Each run below is a few steps of one of 7 hidden systems, one row a step.
seq 1, tefu, 11 rows:
[[ 62 -23  26   1  13  28  29  52   2  13  23   0 -41 -31  16  43 -36  -9]
 [ 36  53   3 -13  19  -5   8  27  53 -49  -4  10  12 -67   6  18  17 -20]
 [-53  52   4 -20 -24 -27  -9 -39   3 -60  28 -17  50 -28  -3 -15  -7 -14]
 [ -2 -21  27  14 -51 -21   4 -38 -21   2  71  -1  11  45   4 -38 -36   5]
 [ 67 -18  24 -34 -10  -2  11  16  18  46  11  60 -17  45  23 -37 -22  13]
 [-13  10  19 -82  37  36  -5  26  13  19 -30  41  -6 -22  43  27  -1 -16]
 [-42 -17  27  -7  31  29 -12 -30   9 -38  35 -18 -11 -52  29  48  29 -42]
 [ 25 -22  -2  28  -8 -30   8 -69  26 -49  34 -11 -19  -9 -16 -26  48 -18]
 [  8   2 -30 -46 -27 -54  21 -39 -17  -6 -25  12 -26  25 -14 -65  -2  21]
 [-28 -24  10 -46 -15 -21  14  21 -52  47 -13 -10 -47   0  25  12 -54  17]
 [ 37 -34  42  16  16  -2  -5  36  27  24  10 -16 -38 -53  26  54 -24   0]]
seq 2, feros, 11 rows:
[[-48   9  23 -34  -9  49   8   4 -32  45 -15  17 -33  25  38 -38  16 -33]
 [ 49 -28   8  30  24  26 -29  20 -34  28   7  13 -26 -10 -11  37  74  -3]
 [ 24 -29 -64  28  33 -18  21 -34  39 -45 -27 -19 -11  11 -38  18  14  16]
 [-44  20 -21   2 -50   0  46 -11   2 -12 -35 -42 -31  29  36 -39 -17  12]
 [ 20  -9  39  27 -43 -24 -14  56 -44  50   5 -13 -33 -17  31   9   5  19]
 [ 36 -59  -2  23  45 -49 -24   1  20  13  -7 -11  17 -34 -45  17 -28  19]
 [-42   3  -4  -5   9  26   1 -38  40 -12 -41 -36  57  13 -13 -49 -52  10]
 [-21  61  28   5 -50  51 -30  31 -16  36   6   1  27  30  26   5   8  20]
 [ 41  23 -17  21   7 -27 -29  28  -2  24  47  41  -5   5 -52  51   2   1]
 [-19   8 -47   0  40 -17  37 -25   2 -35  17   9  12   2 -62 -38 -38 -44]
 [-48  28   5 -10 -14  33  22  31 -42 -30  -7   0  31  -2  54 -47  22 -30]]
seq 3, tefu, 11 rows:
[[ 16 -14 -36 -27  10  -5   4   3   4  37 -68 -16 -47   8 -22  34 -17  48]
 [ -7   5  -3   1  20  34  10  18 -13   6 -47 -62 -25 -54 -30  51 -35   9]
 [ 41  11  -3  48   2  11  11  14 -13 -45  11 -54  16 -55 -43  28  -9   0]
 [ 34  59 -36  25 -30 -34  23  14  10 -52  14  -5  38   2 -41 -11 -22  18]
 [-24  67  -3  -3 -52  -5  14  30  -8  14  17   5  32  31  -3 -27 -66   9]
 [  8  13  52  10 -17  35 -18  47 -11  54  43  27  32  18  18  -8 -43 -15]
 [ 32   0  25  -3  40  34 -26  31  37   8  32  65  54  13  26  11  17 -23]
 [-36  21 -10 -19  27  42  -9 -22  38 -37   6  38  42  25  33  -3  50 -28]
 [-54  -6  -2   9 -11  28  -8 -55 -24  -3  24   3 -22  36  13 -24  57 -31]
 [  5 -49 -17  14  17 -25  -5 -25 -34  45   9  27 -57  35 -15 -38  45 -19]
 [-11 -51 -35 -21  45 -37  17  21  -4  31 -58  21 -45  -2  12 -12   9  -4]]
seq 4, tuki (11 x 18):
[[ 32 -15  34  -3 -31 -34 -31  18 -17  20 -19 -20  61  -6   0 -25 -40  60]
 [  5 -25  27 -43  36  10 -11   8  25  -2  -4   5  70 -21   8   7 -73  10]
 [-20  20  35 -10  36  74 -24  -7  48   7  31  25  36   1   4  15  -9 -42]
 [ -4  59  -3   4  -5  45 -21 -14 -25 -15  44  27  31  17 -28  -9  55 -35]
 [-14  19 -58  13  -6 -14  31  14 -61 -45  17  12  27  33 -24 -41  13 -21]
 [-15 -42 -29  37   2  -4  54  45 -34  15  -6   2 -19  35  25 -38 -24 -24]
 [  2 -62  27   9  10  -5 -12  39 -41  70  -4  19 -43  10  34   5   8  -2]
 [-10 -51   5 -34  35 -41 -63 -25 -20  29 -19  26   8  -7  -4  27  40  24]
 [ -6 -29 -33 -12  33  -1 -26 -63  55 -18 -38   2  27  29  -9   4  35  33]
 [ 42  29 -22   6 -13  63  11  -6  54   0 -40  -4   6  52  -1   4  18  41]
 [ 39  70 -30 -15 -14  36   9  48 -18  19 -29   4  -6   9 -42  25 -19  24]]
seq 5, situ, 11 rows:
[[ 19  11  40 -11 -20 -16 -25 -23  85 -11 -13   4  50 -11  37 -22  -3  31]
 [-35  44  18 -84 -19 -35 -31 -28   5  12 -11  22   8 -15   6   4 -19  20]
 [ -4  25   0 -42 -13  -8  14 -27 -11  -6  50  -6 -42 -23 -33  49 -60  -9]
 [ 46  32   5  -2  24  38  40   7  49 -50  32   2 -18 -42  -9  28 -12 -37]
 [-13  26 -11 -15  31 -22   0  35  14 -51  -5  29  15 -51  37  12  59 -39]
 [-35 -22  -3  17  -3 -92 -16 -11 -17 -20  42  17 -11 -18  18   4  35 -21]
 [ 47 -47  36  16 -25 -47  10 -49  27 -11  44  -5 -12  -4   7 -44 -11   5]
 [ 47 -27  48 -65   0   1   0 -19  22 -17 -29  -4  18 -31  39 -30 -10  27]
 [-32 -19  21 -72  17  -7 -27 -11   2  12 -15   1 -16 -28  32  69 -13  23]
 [ -8  14   5   9   9   3 -19 -38  45  16  27 -14 -57 -26 -29  75   0 -10]
 [ 40  57  -7  15 -14   1  12 -13  43 -42 -10 -21 -33 -52 -29   0  39 -15]]
seq 6, sinem (11 x 18):
[[-65 -29 -23  -8  17 -61  27   8   7 -14 -13 -10 -42 -25  39   3 -10 -20]
 [-12 -36  46  39  -4 -30 -31  10  37  48 -17 -33 -32 -43  32  16  11   7]
 [ 52  -8  24 -16  -7 -48 -47 -20  28   0 -24 -10  40 -32 -29   6  -3  53]
 [-19  23  -1 -72  -4  -3   0 -42  32 -29  -7  -7  39  -4  -8   5 -66  26]
 [-11  45  32 -17 -34  65  30  -6  35  14   9 -23 -39  -2  24  18 -46  -7]
 [ 74  49  10  16 -31  23  27  30  -8   0  15 -10 -41 -28 -33   0   1 -11]
 [ 15  18 -16  -5  14 -33  36   5 -41 -53  31   2  10 -44 -42 -32 -16 -43]
 [-61 -11  29  12  -1 -21  13   5  -3 -27  49   5   6 -28  52 -29  -6 -55]
 [ 11   0  51  19 -31 -32 -40   8  18  35  45  35 -12  -4  45  -3  53  -7]
 [ 33 -16   4 -50   7 -49 -46 -50 -13  16  20  47  -5   7 -36   0  28  19]
 [-20 -42   1 -69  29  25   3 -78  -4 -27   9  -2 -14   9   5  26  -5   6]]
seq 7, zufit (11 x 18):
[[ 17 -20 -20 -42  13 -55  32  22  -2 -20 -52   9  26 -13  13 -51 -38  16]
 [-24  -9  49 -43 -15  -5   0  21  -9  52 -22 -22 -35 -39  33   3 -62  10]
 [  4   4  69   1   1   5 -56 -27  44  37  43   6  16 -31 -11  11 -14  -7]
 [-13  29   0 -35  18   7 -30 -48  21 -62  14  10  74 -17 -18 -16  19 -12]
 [-15  42 -21 -42 -27  16  37  -5 -37 -76  10 -30   4 -16  17  31 -19  11]
 [ 53  13   9   9 -24 -14  42  19   5 -10  57   6 -60 -11  -2  41 -25  -6]
 [ 38 -25  -4   5  38 -54  13  -1  27  -4  29  45 -22 -27 -16 -39  11 -47]
 [-50 -45   1 -22  21 -60  -3 -14 -22 -22 -35 -10  -5 -46  34 -29  21 -16]
 [-16 -17  34 -14 -46 -37 -34 -18   3  11 -10 -31 -15 -11  48  38  11  58]
 [ 54  25  18 -38 -25  -7 -35 -49  48  15  12  28   6  24 -21   3   5  40]
 [ 23  17 -13 -64  27  37  18 -56  -1 -28 -28  -4   8 -15 -48 -37  -6 -10]]
seq 8, sinem, 11 rows:
[[ 19   7  19   0 -21  -9  33   2  14 -68   2 -60  -6 -67  24  20 -15   6]
 [  7  44   5  12 -34 -65  25  22  52 -38  19  -2 -15 -49  27   0 -17 -10]
 [-14  29  34 -14 -29 -69  -1 -16  19  23  16  -2 -34 -43 -12 -37 -30 -21]
 [  9 -16  71 -35 -28 -20 -20 -34 -25   9  44 -19  -2 -46   0 -11 -36   1]
 [ 50   0  49 -50 -10   3  -1 -19  19 -35  61  22  21 -27  31  25 -19   2]
 [ 17  53  11 -60   3   8   9 -29  48 -31  35  43 -26 -20   9   9  17 -34]
 [-10  39   9 -17 -16   9  11 -55  -8 -21  30 -14 -68 -31 -22   5  44 -40]
 [ 29 -28   8  18 -33 -27  27 -39 -30 -54  47 -31 -46 -21   3  10  32  -6]
 [ 29 -40   0 -17  -5 -71  31  -5  15 -47  17  15 -28 -24  51  -2  17  -1]
 [-23 -10  22 -39  13 -61 -13  -9  30   4 -16  15 -45 -53  36  10  20 -12]
 [ -4 -11  39 -10  -4 -30 -44 -48  29  12  -1 -30 -31 -57  -9  41  13  19]]
seq 9, rom:
[[ 28  13  65 -32 -30   5 -11 -20 -16   0  52 -21   3 -47  -7  10 -49   4]
 [ 67 -10  -2 -58  12 -22   6 -13 -11 -50  21  26  44 -17 -18  -5 -34  19]
 [-23  38 -26 -58  17   6  40   0  15 -76   1  16  33 -14  23  -5 -18 -23]
 [-34  27  24 -20  -5   8  15  -6  -3 -41  56   4 -29 -47  35  27  13 -58]
 [ 31 -31  15 -10   8 -62  -4 -31 -13 -29  54  27 -30 -33  -6  -4  39 -29]
 [ -1 -54 -32 -31  32 -50  26 -45  10 -47 -27  10 -12  -6  14 -36  26   2]
 [-46 -15  -2 -38   2  11  22 -23   9 -17 -42 -22 -55 -13  57  17  29   0]
 [ 13   8  20 -25 -12  -9 -18 -32   8  29   0  -2 -85 -26   0  48  37  10]
 [ 41  -7 -24  -9   7 -40  -4 -60  29  -2 -29 -21 -34 -16 -67  -5  -2  25]
 [  4  -4 -22  -6  -9  10  35 -30   8 -46 -52 -75  -2 -13 -12   1 -26  44]
 [ 18  42  15 -15 -55   5  26  31 -13 -13  -4 -39 -32 -27  29  43 -22  34]]
seq 10, zufit, 11 rows:
[[-28  -4 -61  22   0 -64 -17  31 -30 -18 -20  -1  26  18 -11  41  19  37]
 [-18   7 -26   3 -46 -25  33  -9  34  27 -13   4 -33  68  24 -23 -37  32]
 [ 50 -24  50  -3 -14  42   4  -4 -14  52 -11  10 -15  23   5 -65   0  -8]
 [  1 -39   7 -17  68  37 -45  11 -38  24 -21   8  40 -24 -33  30   6   1]
 [-74  22 -27  18  27  25 -16  -8  52 -12 -17 -24  14   6   6  60  -8  -1]
 [  0  72   1  44 -60  31  15   3  21 -15  16 -17  -8  26  15 -26  37 -11]
 [ 51  10 -20  17 -13  -5  12  24 -79  -4  32  16  15  20 -49 -35   6   0]
 [-11 -65 -43   0  46 -17  33  18 -15   4   2  12   1  24  -8  14 -62  -3]
 [-36 -25  28  16   9  16  13  29  56  29 -17   6 -26   2  77  -4  -5 -22]
 [-14  29  42   8 -16   4 -63  13 -21  47   2  25   8  -6  11 -15  71  -8]
 [-34   1 -36 -14   2  -8 -42 -51 -42  -7  16   2  37  38 -53  19  11  25]]
seq 11, rom, 11 rows:
[[ 39 -57  62 -22 -17  13   5 -18 -50   8  16 -26 -32 -31  23 -16  -2   9]
 [ 40 -19 -28 -79  28 -38  -2  11 -23   0 -31  41   0  -1  -6  24  -4  37]
 [-48  42 -37 -36  30  12  15 -22  72 -22 -22   4  -3  -7  -3  28 -20 -13]
 [ -3  24  39  29 -19  42  -9 -40  20 -27  34 -50 -23 -47  -4  27  28 -25]
 [ 64  -8   0   6 -36 -52   0 -17 -55 -33  21 -11 -10 -11 -26 -12  33  29]
 [ -1 -13 -49 -31  -8 -52  58   6   0 -25 -25   7  -7  28  12 -38 -50  17]
 [-38  -2  35 -19  12  38  32  20  30  12 -11 -20 -42 -37  49  22 -46 -30]
 [ 29   0  50 -20  11 -19 -53  -2   4  16  15   4 -10 -71  -7  49  26   0]
 [ 17   6 -27 -26   0 -59 -26 -58  26 -41  -2  12  43   4 -36 -12  10  35]
 [-26  15 -13 -19 -28  35  49 -45  15 -56  -3 -36   4  27  30 -34 -16   1]
 [ 26  17  29 -27 -26  36  30  19 -51   9  28  -8 -66 -22  24  21   4 -20]]
seq 12, feros (11 x 18):
[[-11  17 -25 -31   9  20  22   4 -83 -31  27  22  27  15 -18 -34  -1 -32]
 [-19  -7 -23  -5  43  18  13  62 -24 -24   5  33  14  -9  46  36  35 -32]
 [-16 -11 -21   7  37 -32  -5  -5  63   2 -19  42 -33  -7  25  -7  60 -37]
 [-24 -22  -4  -5 -19 -26 -11 -74 -13  -2 -11 -13 -41  10   3 -39  65   2]
 [  1 -66  -3  11 -26   8   7 -18 -60  -8  16 -30 -20  33  28  31  18  39]
 [ 40 -61 -15  15   9   4  28  33  28  27 -24   2 -24  37  27  23 -38  38]
 [ 18   1   0  -3   6   9  12   9  27  57 -76 -17 -36  -6 -26 -45 -31  12]
 [-14  25  20  39 -16  33 -27   0 -29  22 -36 -72   0 -37 -44   5   9  12]
 [  9  16  -6  73 -20  -2 -11  16  24 -26  28 -41  45  -2 -19  42 -19  27]
 [  1  40 -21   5 -32 -56  12  17  42  -9  14  20  39  26  -6 -30 -61  20]
 [-40  38  17 -45 -11 -30 -14  22 -53  35  12  27  22 -13 -14 -38 -40 -22]]
seq 13, tuki, 11 rows:
[[  7 -14 -52  12  53  11  14  15  11 -13  -1  22  51  35 -46  12 -45  -1]
 [ 15   2   1  44  45  61   8  51  28  33 -23  28   6  13   6 -22  23 -43]
 [-24  28  -3   8  -6  24 -38  45 -67  30 -22  13  15   0   1  13  64   0]
 [-50 -17 -53  28  12 -54 -27  10 -34   4  -7   5  48  33 -29   9  -5  23]
 [ 15 -54  -7  53  24   0   1  19  43  27 -31  10  40  44  11 -48 -17   9]
 [ 31 -14  33 -26   8  60 -26  38 -18  45 -42  18  26  17  36  -8  16  25]
 [-32  19 -26 -45  32  18 -46  12 -34  18  -6  29  43  18 -32  56  -2  20]
 [-16   5 -46  47  49   9 -13  -6  40   2  -3  22  38  33 -61  -6   5 -23]
 [ 35  10  -6  56   2  54   2  39  -2   4 -37  -5  28  18   4 -44  50  -9]
 [-18  19 -25  -6 -11   6  -6  74 -70   7 -29   7  33  16  19  22   5  27]
 [-50 -21 -26  22  31 -38 -20  33   2  50  -3  24  30  25 -27   7 -52  -3]]
seq 14, situ, 11 rows:
[[-31 -38 -28 -33  42 -29  -8 -59  26 -25  12  44  -5  21   6  -3  37 -21]
 [ -2 -27  28 -22 -10   8   5 -69 -31  -2  25 -15 -52 -16   0 -36  41 -30]
 [ 81 -40  22 -17  -9  13   3  -5 -41 -18   4 -19 -25 -22   8  27  31  31]
 [ 23 -48 -25 -10  33 -15  10  10  36  -2 -57  -7 -32  -7  33  46  20  39]
 [-51  -3  14  28  -4  -8 -13  -8  40  39 -36 -34 -60 -25  22   4  30  -9]
 [ 23  35  33  42 -48 -22 -29   6 -10  31  -9 -45 -19 -39 -27   1  17  25]
 [ 42  31 -24   7 -37 -43  16  26  22 -16 -34 -23  22  -4 -10  11 -41  58]
 [-53  34  -8 -13 -14 -14  33  28  56   6 -16   4   2   9  41  -6 -67  -3]
 [-32  49  45  -1  -3   7 -19  30   8  43  43  22  13 -27  -3  -3 -41 -46]
 [ 27  28  -5  -4  23 -18 -19  -3  -5 -30  44  17  59 -30 -62  10 -28 -13]
 [-17   8 -37 -23  17 -10  27 -33  23 -87  27  13  53  12   5  -8 -13 -14]]

Which system made each of these runs?
seq 15:
[[ 32  27  25  -3 -31 -24  28  36  49 -31  43  28  17   3  64 -11 -20  -1]
 [-17  56  49 -45 -32   0 -31 -14  41  11  18  34  26  -8  38 -17   8  -4]]
 | tefu
seq 16 (2 x 18):
[[ 31  16  20  16 -12   2  -6   4 -41 -48  46 -28  57 -42 -35   2 -25  -3]
 [-12  23   1  -3 -10 -13  30   3  29 -46  68  38  39  19  30 -31 -37 -35]]
 | sinem
seq 17 (2 x 18):
[[-16 -42 -12  63  12 -51 -28  -9  46 -11  19  -8  20   4  15  37  24  12]
 [ 34   8  26  -1 -35 -23 -17  -1  62   9 -30  23  29  23  45 -55  29  30]]
 | tuki
seq 18 (2 x 18):
[[ -1  35 -30  13  19 -46 -22   8 -19 -26  33  19  44 -25 -68   6   2 -21]
 [-70  16 -27  -3  20 -13  13  -5  -3 -51  32  20  55   9   7 -15 -17 -39]]
 | feros
seq 19, 2 rows:
[[ 47 -13 -23  47 -15 -45  47  10  53 -49  24  -8  -6   3  16  -3 -15   9]
 [ 13  25  42 -33 -31  -6  26  34  26  23 -28   0 -37 -28  57 -43 -13  -7]]
 | tuki
seq 20, 2 rows:
[[ 17 -50   1 -46  34 -43 -15   3 -16   6  34  72  30  13   7  -4 -12  -3]
 [-35 -36  -3 -38  57  33  -3 -41  22  11 -23  30  -1  19   8 -37  21 -33]]
 | tuki
seq 21, 2 rows:
[[ 33 -54   0  25  14 -19  -6 -40  27 -21  11  14  57  36 -11 -57  11  11]
 [-19  -8 -11 -21  -1  51  23  15 -35 -14 -50   0  24  33  49 -46  29   4]]
 | rom
seq 22, 2 rows:
[[ -9  -9 -12 -23  39 -15 -22  14  50  56 -41  57  15  29  -8 -37 -10  -6]
 [-68   1  13   7  36  68 -34 -34  17  19 -23 -26  33   1 -11   6   4 -13]]
 | rom
seq 23, 2 rows:
[[-12  14 -47  48  -4 -71  -9  38   1  12  20  16  15  15 -42  24 -24   9]
 [ 15 -28  21  41  21 -27   3  24  30  26 -47  -8  17 -25   2 -78 -10 -13]]
 | tuki
seq 24, 2 rows:
[[ 16 -17 -24 -42  -5  -9  30 -30   1 -55 -47  -7  -8   0  35 -40  43  21]
 [-46  30  -7 -49 -18   9  25  -8 -22  10 -18 -11 -77  -7  30  22  10  -5]]
 | rom
seq 25 (2 x 18):
[[  6  -1 -21  15 -57 -56  10   7 -40   7  13   3 -51  34  26   5  41  28]
 [ 54 -39  13  23 -17 -35  38  24  18  46 -12  -1 -56  10   9 -34 -39  13]]
 | situ
seq 26:
[[ -7  19 -32  13 -31 -27  42 -17  -5 -17  14   6  14  39 -27 -84 -35 -18]
 [-28 -47  21   2  13  39  40  27 -44   7  10 -23 -13  -3  37 -12 -53 -29]]
 | rom
seq 27 (2 x 18):
[[ 40  42  24 -29 -30  -1   1 -27  32 -44  -2  13  19 -19  20 -53  52  -6]
 [  1  -6  -3 -76 -19 -62   1  14 -58 -12   2  30 -15 -17  33  17   0  22]]
 | situ
seq 28 (2 x 18):
[[ -8 -14  24  72  -3  -5 -37  18 -35  25  40  -9  48   2 -30 -27   6 -17]
 [  9 -49 -13  33   0 -18  -7  28 -28   4   8  26  68  56  17 -31  -3  20]]
 | rom
seq 29 (2 x 18):
[[-44 -12   0  30   8   4  40  25 -34 -33  19  -3   1 -12  44 -45  18 -59]
 [-43 -32  15  18 -31 -21   0  14 -50  21  39  11 -23  38  60 -11  16 -10]]
 | tuki
seq 30:
[[ 38 -36 -35   7  19 -54  19  28 -15 -51 -12  13  -7 -23  21  17  61   4]
 [-49 -44 -24 -20  16 -56  13 -28  33 -18 -41 -12 -33 -13  41   5   7  10]]
 | feros
seq 31, 2 rows:
[[ 17 -11  12 -32  25  22 -15  -8   2  30 -67  14  24  -3 -12 -72  24   1]
 [-44  23  -7 -26  -8  35 -32   7 -59  -9 -18 -25  40  -1   2  53   9  32]]
 | sinem
seq 32:
[[-49 -56 -14  37  48 -21   7  -2 -25  20  -4  -4 -31 -19 -19 -31   8 -52]
 [ 17 -45  40  57 -12  22 -16 -26 -23 -14  14 -53  33 -14  -5 -31  24   6]]
 | situ
seq 33 (2 x 18):
[[-31  19 -31  44   0 -28 -37   0 -44 -10  32   9  47  14 -51  -4  37 -12]
 [-38 -48 -15  22   1 -15  -2 -37  -6   7  38  22  27  76  11 -33 -12  -4]]
 | sinem
seq 34 (2 x 18):
[[ -9 -10   9  30 -15 -34 -25  40 -71  -1  10 -32   9 -39  -1  47  12  19]
 [ -3  -6 -27  14 -10 -62 -10 -10  60   8  30  34  16  45  -3  29 -35  34]]
 | zufit
seq 35, 2 rows:
[[ 76  18  18 -28  -6  36  -9 -22  -4 -53   1 -17  45 -30 -17   0  18  25]
 [-16   3 -42 -57   9 -20  16  10   4 -42 -18  28  -1  19  49  49  16  28]]
 | situ
seq 36 (2 x 18):
[[ -9   4 -34 -73 -21 -61  19 -26 -25  -6 -12  35 -32  29   5 -25  -4  21]
 [ 21 -53  35 -32  -4  15  20 -50 -10  24  -4 -27 -68  -6   7 -10 -24  10]]
 | zufit
